[[1.922, -5.028, 6.881],
[-3.379, 0.960, 5.824],
[-0.933, 6.727, 6.244]]
->
[[-3.379, 0.960, 5.824],
[-0.933, 6.727, 6.244]]

[[-2.851, 4.982, -1.268],
[-2.961, 4.414, -0.903],
[-2.745, -0.901, -2.044],
[-4.755, 1.573, -5.754],
[-1.592, -6.891, 1.460]]
->
[[-2.961, 4.414, -0.903],
[-2.745, -0.901, -2.044]]

[[-7.226, -7.251, -8.066, -7.954, -0.261],
[5.126, 5.450, 6.055, 6.121, -0.148],
[-6.690, -6.370, -7.374, -7.198, -0.204],
[-6.499, -6.711, -7.282, -7.192, -0.277]]
->
[[5.126, 5.450, 6.055],
[-6.690, -6.370, -7.374]]

[[0.389, -5.639, 3.087],
[-6.286, -1.612, 4.899],
[1.799, 7.297, -3.190],
[6.583, -5.595, -2.962],
[-0.879, 1.483, -1.290]]
->
[[-6.286, -1.612, 4.899],
[1.799, 7.297, -3.190]]

[[-7.295, 2.283, 1.113, 1.187, 7.153],
[-7.974, 2.281, 0.637, 3.805, 5.309],
[-8.068, -0.528, 5.135, 5.658, 0.077]]
->
[[-7.974, 2.281, 0.637],
[-8.068, -0.528, 5.135]]

[[-3.208, 7.507, 3.714],
[6.130, -7.242, -2.004],
[6.886, -6.111, -0.698]]
->
[[6.130, -7.242, -2.004],
[6.886, -6.111, -0.698]]
---
[[8.390, 4.419, -6.725, 0.142, 0.082, -7.217, -0.638, 6.058, -2.924],
[1.391, 0.152, -2.931, -0.821, -1.191, -1.995, -0.955, 1.585, -1.717],
[1.064, 3.661, -0.211, 0.952, 0.825, 0.246, 1.359, -1.141, 0.551],
[2.094, 3.243, -2.305, 0.011, 0.471, -1.713, 0.198, 1.051, -0.872],
[1.530, -2.151, -2.452, -1.193, -1.117, -2.705, -1.421, 2.963, -1.053],
[-0.805, 3.077, 3.429, 2.725, 0.591, 3.626, 2.364, -4.148, 1.807],
[0.926, -1.618, -1.538, -0.633, -1.597, -1.294, -1.293, 1.440, -1.438],
[0.386, -5.489, -2.731, -2.619, -1.822, -3.212, -3.293, 4.586, -2.148],
[-0.256, -2.905, -1.381, -1.539, -0.676, -1.576, -1.322, 2.116, -0.374]]
->
[[0.386, -5.489, -2.731, -2.619, -1.822, -3.212, -3.293, 4.586, -2.148],
[-0.256, -2.905, -1.381, -1.539, -0.676, -1.576, -1.322, 2.116, -0.374],
[1.530, -2.151, -2.452, -1.193, -1.117, -2.705, -1.421, 2.963, -1.053],
[0.926, -1.618, -1.538, -0.633, -1.597, -1.294, -1.293, 1.440, -1.438],
[1.391, 0.152, -2.931, -0.821, -1.191, -1.995, -0.955, 1.585, -1.717],
[-0.805, 3.077, 3.429, 2.725, 0.591, 3.626, 2.364, -4.148, 1.807],
[2.094, 3.243, -2.305, 0.011, 0.471, -1.713, 0.198, 1.051, -0.872],
[1.064, 3.661, -0.211, 0.952, 0.825, 0.246, 1.359, -1.141, 0.551],
[8.390, 4.419, -6.725, 0.142, 0.082, -7.217, -0.638, 6.058, -2.924]]

[[-3.648, -0.469, 6.142, 0.141],
[-0.463, 2.024, -5.177, 2.277],
[3.682, -4.524, -2.245, -0.002],
[2.664, 0.713, -4.832, 4.251],
[-3.065, 6.486, 1.393, -0.371],
[-1.205, 3.349, -5.080, -0.399],
[0.605, 6.671, -1.282, -2.403],
[-3.380, -3.015, 5.091, 1.322]]
->
[[3.682, -4.524, -2.245, -0.002],
[-3.380, -3.015, 5.091, 1.322],
[-3.648, -0.469, 6.142, 0.141],
[2.664, 0.713, -4.832, 4.251],
[-0.463, 2.024, -5.177, 2.277],
[-1.205, 3.349, -5.080, -0.399],
[-3.065, 6.486, 1.393, -0.371],
[0.605, 6.671, -1.282, -2.403]]

[[3.853, -1.555, 2.495],
[0.397, 6.632, 4.190],
[3.700, 5.416, 6.893],
[2.185, -4.500, 5.653],
[-2.364, -2.749, 3.340],
[1.552, 6.020, 0.552],
[0.607, -2.974, 1.755],
[0.584, 7.608, 2.812],
[2.327, 5.320, 1.884],
[0.071, 5.461, 1.384]]
->
[[2.185, -4.500, 5.653],
[0.607, -2.974, 1.755],
[-2.364, -2.749, 3.340],
[3.853, -1.555, 2.495],
[2.327, 5.320, 1.884],
[3.700, 5.416, 6.893],
[0.071, 5.461, 1.384],
[1.552, 6.020, 0.552],
[0.397, 6.632, 4.190],
[0.584, 7.608, 2.812]]

[[-1.869, -5.300, -4.479, -6.144, -1.727, -0.391, 1.209],
[-2.162, -4.978, -3.590, -3.107, -2.194, -1.374, -0.155],
[-0.758, 5.170, 4.625, 5.458, -0.463, -0.441, -5.189],
[-1.847, -5.468, -4.255, -8.636, -2.181, -1.284, 0.137],
[-2.370, 0.442, 1.212, 0.470, -1.806, -1.879, -2.933],
[1.829, 7.403, 6.008, 9.102, 4.297, 2.405, 2.142],
[1.165, 6.590, 7.563, 3.811, -3.617, -0.291, -4.791]]
->
[[-1.847, -5.468, -4.255, -8.636, -2.181, -1.284, 0.137],
[-1.869, -5.300, -4.479, -6.144, -1.727, -0.391, 1.209],
[-2.162, -4.978, -3.590, -3.107, -2.194, -1.374, -0.155],
[-2.370, 0.442, 1.212, 0.470, -1.806, -1.879, -2.933],
[-0.758, 5.170, 4.625, 5.458, -0.463, -0.441, -5.189],
[1.165, 6.590, 7.563, 3.811, -3.617, -0.291, -4.791],
[1.829, 7.403, 6.008, 9.102, 4.297, 2.405, 2.142]]

[[0.153, -0.771, -0.068],
[1.571, -4.787, -1.236],
[0.200, -0.821, 0.012],
[2.556, -7.286, -1.816],
[2.479, -6.064, -1.214],
[1.143, -3.929, -1.346],
[1.579, -4.264, -1.164],
[1.167, -3.513, -1.156]]
->
[[2.556, -7.286, -1.816],
[2.479, -6.064, -1.214],
[1.571, -4.787, -1.236],
[1.579, -4.264, -1.164],
[1.143, -3.929, -1.346],
[1.167, -3.513, -1.156],
[0.200, -0.821, 0.012],
[0.153, -0.771, -0.068]]

[[3.565, 7.268, -2.651],
[-5.019, 1.635, -0.127]]
->
[[-5.019, 1.635, -0.127],
[3.565, 7.268, -2.651]]
